In the data rows, 50 means zero.
Here are some rows, each followed by its group. Rows of different groups can look alike.
[47, 39, 52, 47, 46, 42, 49, 46, 59, 26, 39, 60, 40, 42, 33, 62, 58, 72, 58, 59, 65, 49, 48, 42] r
[59, 50, 58, 46, 53, 47, 43, 53, 48, 63, 58, 58, 58, 59, 60, 42, 33, 51, 68, 46, 41, 53, 62, 64] z
[53, 42, 57, 45, 49, 61, 54, 60, 45, 47, 58, 55, 46, 57, 50, 48, 44, 53, 52, 35, 56, 50, 44, 55] x
[40, 58, 54, 41, 46, 44, 42, 52, 32, 55, 54, 51, 46, 51, 48, 54, 56, 52, 50, 43, 65, 58, 50, 39] y
[40, 55, 40, 57, 50, 44, 42, 35, 47, 54, 52, 53, 43, 49, 48, 53, 53, 54, 48, 59, 55, 57, 50, 44] y
[47, 31, 60, 37, 47, 58, 68, 68, 43, 49, 53, 54, 61, 45, 58, 38, 53, 58, 50, 34, 36, 49, 43, 52] r
[55, 43, 39, 66, 47, 47, 49, 40, 73, 48, 48, 47, 56, 57, 57, 40, 49, 53, 52, 72, 32, 45, 54, 61] v
[47, 33, 59, 44, 44, 39, 63, 49, 47, 38, 50, 51, 54, 47, 48, 49, 56, 71, 47, 53, 38, 44, 40, 50] r
[41, 50, 45, 51, 48, 54, 55, 48, 48, 39, 34, 50, 41, 34, 40, 58, 66, 52, 44, 40, 64, 43, 48, 35] s
[52, 50, 61, 48, 55, 45, 36, 46, 55, 45, 46, 50, 45, 42, 46, 59, 49, 44, 57, 49, 66, 44, 52, 41] y
[37, 44, 50, 51, 45, 39, 48, 55, 55, 40, 28, 53, 55, 39, 41, 61, 59, 54, 57, 59, 69, 59, 46, 29] w
[39, 55, 60, 29, 46, 41, 56, 52, 30, 52, 72, 60, 42, 54, 41, 60, 59, 64, 36, 27, 35, 71, 39, 48] t
[36, 56, 58, 43, 46, 27, 46, 49, 35, 58, 70, 54, 56, 61, 57, 48, 51, 61, 42, 49, 39, 65, 43, 49] t
[59, 37, 47, 57, 49, 53, 47, 30, 62, 38, 34, 56, 52, 62, 48, 50, 32, 54, 57, 64, 65, 45, 65, 57] v
[53, 50, 50, 46, 46, 52, 42, 50, 50, 54, 52, 50, 51, 48, 50, 44, 47, 44, 52, 40, 51, 53, 51, 51] y
[52, 40, 54, 44, 51, 48, 68, 65, 51, 54, 44, 51, 70, 40, 59, 45, 55, 51, 52, 40, 38, 28, 39, 54] r
[53, 47, 60, 67, 48, 35, 38, 28, 54, 49, 58, 50, 49, 55, 62, 48, 43, 62, 55, 69, 31, 53, 55, 62] v
[51, 55, 54, 60, 55, 26, 39, 37, 48, 63, 50, 38, 67, 48, 59, 46, 34, 36, 56, 63, 49, 59, 65, 41] w
[56, 53, 53, 45, 38, 53, 41, 59, 49, 64, 68, 50, 63, 65, 58, 30, 32, 44, 65, 62, 55, 59, 50, 52] z
[51, 47, 54, 64, 54, 46, 49, 42, 52, 55, 49, 48, 42, 53, 56, 52, 40, 52, 54, 59, 46, 40, 56, 51] v
[48, 48, 46, 49, 52, 28, 41, 45, 47, 55, 50, 40, 58, 45, 50, 47, 54, 49, 54, 62, 43, 65, 50, 42] w
[48, 54, 48, 60, 45, 30, 33, 43, 40, 59, 52, 46, 48, 47, 56, 50, 63, 49, 58, 58, 51, 59, 54, 49] y
[50, 31, 52, 35, 42, 46, 51, 52, 46, 50, 57, 55, 63, 62, 48, 36, 42, 60, 51, 51, 41, 53, 39, 49] r
[50, 52, 51, 46, 53, 49, 45, 52, 42, 50, 56, 51, 51, 43, 39, 54, 43, 48, 49, 35, 57, 51, 43, 40] y
[36, 57, 47, 26, 48, 43, 59, 47, 30, 52, 56, 51, 55, 53, 44, 56, 53, 66, 23, 32, 44, 74, 38, 40] t
[49, 52, 38, 47, 55, 42, 44, 45, 45, 49, 50, 51, 40, 47, 46, 60, 54, 50, 45, 50, 48, 45, 40, 47] y
[63, 49, 34, 54, 42, 53, 41, 50, 56, 56, 58, 54, 51, 71, 51, 34, 50, 43, 53, 64, 44, 47, 58, 62] z
[43, 60, 53, 52, 57, 45, 67, 57, 56, 55, 33, 44, 62, 34, 60, 51, 65, 44, 44, 49, 47, 34, 38, 44] s
[42, 53, 39, 52, 46, 41, 44, 46, 45, 53, 53, 51, 51, 52, 57, 52, 60, 51, 41, 42, 40, 59, 52, 54] y
[55, 34, 47, 53, 47, 50, 51, 49, 56, 49, 50, 41, 52, 47, 46, 48, 47, 46, 53, 62, 42, 48, 57, 57] v
[35, 59, 32, 53, 60, 59, 69, 58, 55, 42, 30, 44, 39, 30, 46, 66, 73, 45, 26, 37, 66, 37, 41, 33] s
[44, 52, 40, 39, 32, 34, 18, 27, 30, 58, 71, 47, 52, 66, 31, 41, 28, 41, 47, 56, 58, 84, 68, 42] w
[47, 42, 52, 47, 50, 50, 59, 47, 57, 42, 48, 49, 50, 47, 51, 53, 52, 60, 48, 51, 45, 47, 46, 44] r
[42, 44, 65, 43, 42, 42, 48, 35, 58, 33, 34, 63, 39, 34, 26, 71, 65, 66, 51, 57, 73, 57, 51, 24] w
[39, 50, 59, 46, 33, 25, 35, 41, 48, 45, 59, 54, 45, 37, 38, 56, 61, 57, 54, 59, 55, 64, 48, 39] w
[34, 59, 54, 57, 70, 51, 56, 50, 35, 34, 47, 48, 29, 34, 50, 70, 57, 58, 37, 43, 68, 34, 35, 36] s
[34, 44, 36, 37, 44, 38, 55, 47, 26, 53, 58, 46, 58, 47, 47, 54, 57, 60, 21, 32, 43, 73, 37, 42] t
[39, 32, 54, 57, 48, 36, 43, 42, 33, 48, 53, 52, 54, 44, 58, 49, 48, 59, 42, 56, 51, 50, 48, 48] x
[36, 55, 46, 39, 40, 46, 50, 43, 43, 50, 50, 55, 49, 45, 43, 53, 53, 54, 35, 53, 57, 77, 52, 34] y
[42, 36, 46, 46, 48, 46, 64, 59, 54, 43, 48, 48, 58, 45, 50, 44, 60, 65, 40, 55, 42, 48, 35, 49] r
[70, 60, 38, 57, 57, 67, 41, 62, 51, 62, 58, 34, 62, 69, 55, 36, 34, 30, 61, 40, 45, 34, 48, 74] h
[51, 59, 62, 51, 52, 49, 38, 49, 53, 55, 54, 53, 41, 51, 52, 54, 40, 46, 58, 51, 66, 52, 54, 47] y
[40, 50, 51, 43, 56, 60, 69, 53, 47, 48, 32, 54, 34, 26, 42, 66, 68, 56, 41, 37, 69, 34, 39, 24] s
[50, 39, 49, 43, 42, 47, 59, 58, 49, 43, 49, 52, 55, 48, 46, 48, 59, 54, 52, 53, 57, 50, 44, 46] x
[47, 54, 62, 45, 47, 45, 48, 43, 52, 48, 43, 57, 49, 44, 28, 60, 59, 47, 55, 44, 59, 63, 64, 35] w
[36, 60, 49, 52, 47, 52, 52, 49, 46, 43, 43, 58, 37, 32, 40, 61, 67, 54, 36, 43, 67, 48, 42, 36] s
[38, 48, 39, 37, 41, 46, 56, 60, 35, 55, 65, 51, 44, 53, 46, 53, 60, 63, 35, 41, 37, 62, 34, 49] t
[42, 49, 45, 22, 44, 50, 60, 49, 29, 53, 59, 50, 51, 55, 38, 60, 51, 54, 25, 23, 53, 69, 43, 39] t
[44, 43, 60, 49, 57, 38, 55, 42, 51, 36, 34, 62, 42, 30, 37, 66, 62, 54, 49, 39, 62, 53, 55, 31] w
[61, 44, 39, 52, 40, 64, 47, 50, 49, 55, 64, 44, 63, 70, 51, 29, 25, 44, 55, 64, 41, 66, 55, 62] z
[47, 35, 61, 42, 41, 50, 52, 43, 44, 48, 48, 51, 61, 41, 56, 44, 48, 45, 45, 41, 55, 43, 54, 49] x
[44, 55, 54, 48, 45, 53, 46, 47, 37, 43, 70, 50, 28, 60, 38, 63, 45, 59, 39, 45, 55, 63, 50, 43] y
[36, 62, 46, 40, 51, 58, 55, 48, 46, 33, 34, 54, 36, 38, 44, 67, 54, 57, 42, 42, 73, 48, 48, 27] s
[49, 45, 57, 51, 46, 46, 41, 48, 42, 54, 48, 51, 48, 41, 44, 52, 53, 42, 55, 47, 50, 57, 55, 49] y
[54, 32, 42, 54, 49, 65, 59, 35, 52, 41, 51, 53, 42, 59, 38, 57, 42, 61, 51, 56, 48, 54, 65, 49] v
[40, 46, 49, 33, 43, 41, 57, 52, 29, 52, 63, 51, 55, 49, 40, 52, 62, 60, 36, 40, 35, 72, 39, 49] t
[36, 66, 45, 52, 57, 57, 61, 57, 42, 49, 47, 52, 34, 32, 50, 61, 68, 53, 36, 46, 63, 39, 36, 34] s
[57, 58, 36, 66, 48, 53, 38, 39, 51, 64, 58, 41, 49, 67, 66, 39, 36, 45, 48, 69, 48, 48, 55, 58] v
[40, 50, 61, 49, 50, 42, 53, 50, 51, 35, 48, 56, 42, 36, 48, 60, 57, 59, 48, 54, 63, 38, 40, 39] s
[42, 58, 40, 52, 60, 64, 73, 51, 69, 40, 28, 52, 49, 30, 54, 56, 73, 45, 33, 48, 50, 30, 44, 44] s
[53, 43, 44, 63, 52, 38, 61, 52, 60, 36, 30, 49, 61, 46, 45, 53, 54, 56, 54, 62, 50, 34, 43, 54] r
[43, 48, 54, 45, 48, 47, 57, 51, 45, 48, 54, 55, 48, 58, 47, 54, 54, 68, 48, 54, 53, 53, 45, 45] x
[67, 69, 49, 45, 54, 66, 52, 78, 48, 68, 55, 41, 73, 63, 64, 37, 38, 33, 57, 25, 42, 45, 48, 67] h
[44, 42, 64, 39, 37, 43, 49, 49, 53, 43, 51, 53, 48, 45, 30, 52, 40, 57, 60, 64, 80, 59, 61, 24] w
[48, 62, 62, 57, 54, 41, 41, 45, 40, 60, 47, 51, 44, 53, 56, 54, 49, 50, 51, 48, 56, 47, 52, 45] y
[63, 47, 49, 41, 38, 52, 44, 58, 50, 66, 52, 58, 63, 68, 51, 32, 36, 50, 62, 45, 40, 49, 48, 66] z
[52, 57, 60, 51, 57, 56, 46, 48, 50, 52, 52, 57, 35, 40, 35, 61, 55, 44, 52, 33, 55, 49, 57, 40] y
[54, 54, 51, 49, 42, 60, 50, 61, 40, 65, 60, 54, 59, 60, 56, 37, 41, 48, 60, 53, 49, 48, 38, 54] x
[55, 58, 49, 45, 46, 58, 51, 51, 54, 59, 55, 54, 48, 60, 52, 46, 36, 50, 56, 51, 54, 58, 48, 47] z
[49, 39, 50, 39, 37, 32, 43, 39, 38, 55, 45, 52, 59, 44, 38, 56, 49, 52, 45, 48, 61, 69, 67, 37] w
[53, 54, 48, 42, 50, 50, 50, 57, 42, 56, 49, 42, 60, 51, 43, 49, 51, 41, 45, 38, 56, 55, 54, 43] y
[48, 49, 38, 49, 51, 43, 52, 51, 55, 48, 47, 48, 57, 46, 43, 47, 54, 50, 45, 57, 49, 55, 49, 50] w
[51, 58, 36, 55, 61, 56, 58, 64, 52, 45, 47, 41, 49, 52, 52, 53, 52, 55, 47, 62, 41, 30, 30, 54] x
[49, 58, 45, 49, 45, 57, 45, 49, 59, 52, 49, 53, 43, 53, 42, 52, 49, 40, 53, 54, 60, 60, 62, 48] z
[49, 57, 40, 42, 53, 64, 46, 49, 46, 47, 47, 48, 38, 54, 31, 58, 37, 49, 47, 42, 68, 61, 53, 37] y
[64, 54, 50, 44, 48, 70, 60, 71, 51, 60, 58, 53, 62, 68, 54, 33, 43, 47, 59, 47, 43, 40, 32, 59] x
[58, 51, 50, 68, 60, 60, 42, 29, 47, 42, 65, 53, 25, 62, 49, 56, 39, 55, 60, 59, 56, 50, 58, 58] v
[67, 77, 48, 36, 56, 64, 56, 83, 50, 76, 62, 44, 69, 72, 54, 36, 37, 31, 55, 44, 29, 55, 38, 62] h
[37, 60, 38, 49, 53, 53, 65, 56, 51, 51, 31, 43, 52, 28, 53, 60, 80, 44, 31, 48, 54, 38, 43, 35] s
[52, 36, 50, 38, 34, 60, 48, 54, 41, 63, 62, 49, 63, 56, 48, 33, 41, 44, 48, 35, 55, 53, 54, 57] z
[50, 56, 46, 44, 46, 48, 40, 55, 52, 57, 64, 46, 53, 48, 51, 51, 57, 34, 50, 43, 45, 57, 44, 54] y
[62, 41, 54, 67, 53, 43, 44, 37, 66, 49, 51, 45, 58, 62, 63, 36, 41, 56, 61, 73, 38, 41, 56, 66] v
[46, 44, 46, 44, 45, 51, 54, 51, 46, 50, 49, 56, 52, 46, 45, 48, 50, 54, 52, 37, 57, 43, 52, 47] x
[47, 63, 55, 58, 58, 48, 41, 48, 45, 54, 60, 42, 51, 49, 57, 53, 43, 42, 49, 51, 39, 60, 46, 56] y
[67, 65, 58, 39, 39, 63, 51, 81, 51, 78, 63, 52, 71, 64, 51, 24, 46, 29, 67, 45, 35, 51, 52, 57] h
[49, 62, 39, 59, 49, 52, 42, 44, 52, 49, 49, 47, 45, 51, 47, 51, 48, 42, 50, 58, 65, 50, 51, 45] y
[65, 39, 53, 56, 47, 53, 36, 47, 62, 44, 55, 47, 50, 60, 50, 42, 38, 55, 60, 72, 39, 49, 51, 65] v
[56, 53, 62, 52, 44, 48, 50, 65, 58, 57, 55, 55, 55, 49, 55, 44, 36, 46, 66, 61, 52, 46, 41, 53] z
[72, 59, 49, 52, 60, 82, 64, 63, 58, 50, 50, 52, 44, 54, 46, 51, 46, 38, 56, 37, 54, 32, 51, 54] h
[67, 61, 46, 43, 46, 53, 40, 72, 51, 75, 53, 52, 74, 72, 62, 28, 46, 31, 65, 45, 49, 55, 59, 62] h
Which 4 groups are nearest to each row below, nearest first, going by the distance to the group's nearest row?
[62, 44, 42, 61, 62, 56, 50, 44, 62, 52, 49, 42, 48, 59, 60, 43, 40, 41, 60, 55, 36, 42, 66, 63] ~ v z y h
Which 3 other groups have their centres nearest to the centre of group r, nearest first?
x y w
Group y spreads out most along one direction. Which 3 other groups' directions of most spread are closest to that one, closest first?
v t s
Which 5 groups are nearest to each row below, nearest first, going by the distance to the centre of the group?
[35, 44, 63, 49, 46, 34, 45, 44, 52, 37, 36, 55, 42, 43, 48, 64, 56, 63, 57, 62, 61, 55, 56, 36] ~ w y r s x
[50, 51, 32, 48, 49, 48, 42, 49, 48, 56, 52, 44, 52, 57, 57, 46, 46, 40, 43, 54, 44, 54, 52, 54] ~ y z x v r
Which 5 groups are nearest to each row below, nearest first, going by the distance to the group's nearest row?
[52, 48, 56, 55, 46, 38, 42, 57, 52, 65, 54, 51, 63, 52, 65, 34, 39, 44, 60, 58, 46, 44, 47, 59] ~ z x y v w
Which 3 other groups have their centres nearest to the centre of group x, nearest first?
r y z
Which 5 groups are nearest to each row below, nearest first, going by the average distance to the group's rows?
[39, 61, 34, 64, 66, 48, 56, 50, 55, 46, 41, 39, 35, 37, 68, 63, 70, 42, 24, 56, 52, 31, 36, 46] ~ s y x r v
[63, 56, 50, 39, 44, 73, 44, 62, 30, 73, 69, 50, 56, 64, 43, 34, 41, 35, 54, 33, 43, 60, 57, 58] ~ h z x y t
[43, 50, 30, 45, 51, 39, 53, 37, 34, 60, 56, 34, 58, 62, 59, 50, 50, 62, 29, 40, 27, 62, 42, 61] ~ t y x r z
[56, 43, 45, 58, 59, 60, 49, 32, 57, 34, 55, 54, 34, 58, 41, 58, 47, 52, 47, 54, 45, 46, 60, 57] ~ v y x r z
Which 4 groups are nearest to each row below, nearest first, going by the distance to the centre of the group?
[41, 38, 62, 47, 46, 37, 48, 43, 36, 47, 54, 57, 47, 43, 48, 55, 50, 68, 40, 46, 53, 57, 47, 39] ~ w y r x
[60, 52, 59, 50, 40, 71, 51, 65, 62, 54, 45, 49, 59, 44, 53, 34, 49, 26, 70, 50, 66, 39, 61, 49] ~ z h x y
[38, 43, 77, 47, 49, 48, 48, 42, 37, 40, 56, 60, 36, 46, 33, 67, 50, 58, 54, 41, 63, 57, 57, 25] ~ w y x s
[39, 54, 55, 38, 43, 53, 52, 46, 45, 43, 56, 57, 44, 49, 39, 56, 51, 53, 43, 45, 71, 61, 51, 43] ~ y w x t
Group v spreads out most along one direction. Which 3 other groups' directions of most spread are closest to that one, closest first?
y t h
Which 3 other groups have their centres nearest to the centre of group h, nearest first?
z x y
Which 3 other groups have their centres nearest to the centre of group t, nearest first?
y x r
Which 3 other groups have their centres nearest to the centre of group w, nearest first?
y x r
Which 4 groups are nearest to each row below, nearest first, going by the average distance to the group's rows?
[47, 44, 44, 61, 56, 48, 48, 26, 52, 33, 52, 52, 25, 52, 44, 65, 54, 74, 41, 57, 44, 50, 57, 59] ~ v y r x
Group z spreads out most along one direction. Which 3 other groups' directions of most spread are closest to that one, closest first?
w r h
Which 3 other groups have their centres nearest to the centre of group z, nearest first?
x v y
